One turn or mirror swaps these rows in pairs. Which row does each one swap with?
bilif: [  6  -1 -27   6 -28  -2 -15  -3  17 -28   5 -12  -7 -14 -13 -21 -16]
Fovo: [ 14 -13 -15 -27  -7   7 -17 -20  14  11   2   3   4  13  17   9 -26]
Mim: [ -7 -20  10  -1  -9 -22   8  -2   6  10  -1   7   0  18  19  22  15]
pazuk: [  2  -3 -18  -7 -31 -15   1  16   8 -35 -16  -2   1 -22 -15  -7  -4]
Dotip: [-16  -4 -22  -1 -27  -4 -10   0  17 -37   9  -8  -2 -20 -19  -6 -21]
tesi: [  4  -1 -20  -8 -40 -17  -9  11  13 -24   4   2 -12 -12 -12 -23 -18]
Gogo: [  5  -2 -22  13 -16 -12 -12   6  -7 -37   6 -13  -5 -18  -7 -13 -11]
gal: [  0  -9   3  13 -13 -26  -2  -9  14  -4 -10  16   1  18  19  18  13]
Dizar: [  2 -21  13   3  -9 -22   0   2   6   5  -2  14  -4  23  20  23   7]
komin: [ -8   2   6 -37   2  -5 -14   4   6 -25   0 -25 -42   8   4 -13  10]
zaki: [  7  -2 -23  -5 -34  -7   1   5  14 -26  -2 -13   1 -28 -16 -15  -7]
mimu: [ -4 -13 -17  -5 -29  -7  -7  23  -1 -32   5 -12   4 -27 -11  -9 -12]
rupo: [  5  -5 -20 -15 -25   5  10   5  13 -33   2   1 -14 -23 -23 -11 -14]
kov: [ -1 -10  -2 -27  17   1 -11  11   1 -27  18 -22 -26   5  16 -15  17]
sizo: [  4  -3  -9 -14 -24   2 -21 -25   2  13  -3  -1  17  -7  15  13 -14]
Zol: [ 12 -12  -9 -16 -12   1 -13 -16  -5  19  -1   2   6  -2   7  16 -30]
dozor: [  5 -23  -1  -3   3 -24  -7  -9   9  10  10   2  -8  22  20  24  17]
gufu: [  0   6  11 -27   1  -5 -14  11   7 -32  -6 -16 -41  -4   5  14  17]
refir: [ 11 -10  -8 -15 -18   9 -14 -11   1  15   2   9   8   3  21   9 -29]
sel: [ 10 -13  -9  -5 -19   3 -25 -31   0   2   5   3  12  -1   9  19 -18]
Kise: [ -4  -1 -17  -2 -33 -15   2   2   6 -35  -5 -12 -15 -11 -19 -19 -11]
kofo: [ 10  -7 -12  -3 -17  -3 -20 -18  -5  15   1  13  14 -11  19   9 -21]
baso: [  5 -32   4 -12  -1 -19  -4   0  11   8  10   9   4  23  19  21  15]
ruku: [  6 -10  -3   2 -21   0  -9 -18   2  18  -4   9  15  -1  -4   7 -24]
Tegal: [-20   1   8 -31  15  -7 -21   4  12 -26  10  -7 -33   4   1   3  15]
Zupuv: [ -7  -5   9 -33  13  -5 -21  25  -7 -22   5  -7 -27  -7   4  -5  17]
domed: [  6 -10 -25  -1 -16  -1 -12 -25   1  17   7   6  11  -5  17   9 -18]
rubo: [ -2  -1 -19  -2 -40  -2  -9   5  18 -34 -10 -15 -14 -13 -25  -1  -6]
bido: [ -2 -18  21 -13  -2  -9  -4  -5  12  17   1  -4  -3  22  17  21  14]
Vis: [ -1 -25   4 -13  -1 -23   0  -8   9   9   3  11   5  24   1  18  22]
tefu: [ -9   4   1 -38   4   5 -13   5  13 -18  -6  -6 -41   8  -6  -8  20]
Ridoz: [  1   1   2 -52   8  -1 -15  15   4 -22 -11 -13 -23  -3   5  -3  11]
minoz: [  6   2   6 -37  16 -10 -17   9   8 -14  -1 -17 -32  -2   0  -1  23]
raz: [ -5   2  10 -37  -7 -19 -20  16  13 -20   5 -11 -41   9  14 -10  14]
Rurun: [ -1   2  13 -41  14  -4 -14   1  12 -29   5 -12 -34   3  -2   2  18]
tegap: [  3   2 -16  -1 -35  -5   0  -4  13 -39   0  -7  -3 -25 -18  -6 -10]
sokud: [ -3 -26   7  -5   2 -10  -2 -18  10   0  10  14  -1  21  16  17  20]
Davan: [ -2   0   5 -19  11  -6 -20   7  20 -22   9 -15 -37  14   8 -11  24]

Swapped with baso: kofo
Swapped with bilif: Davan
Swapped with gal: Fovo
Swapped with bido: ruku
Swapped with mimu: Zupuv

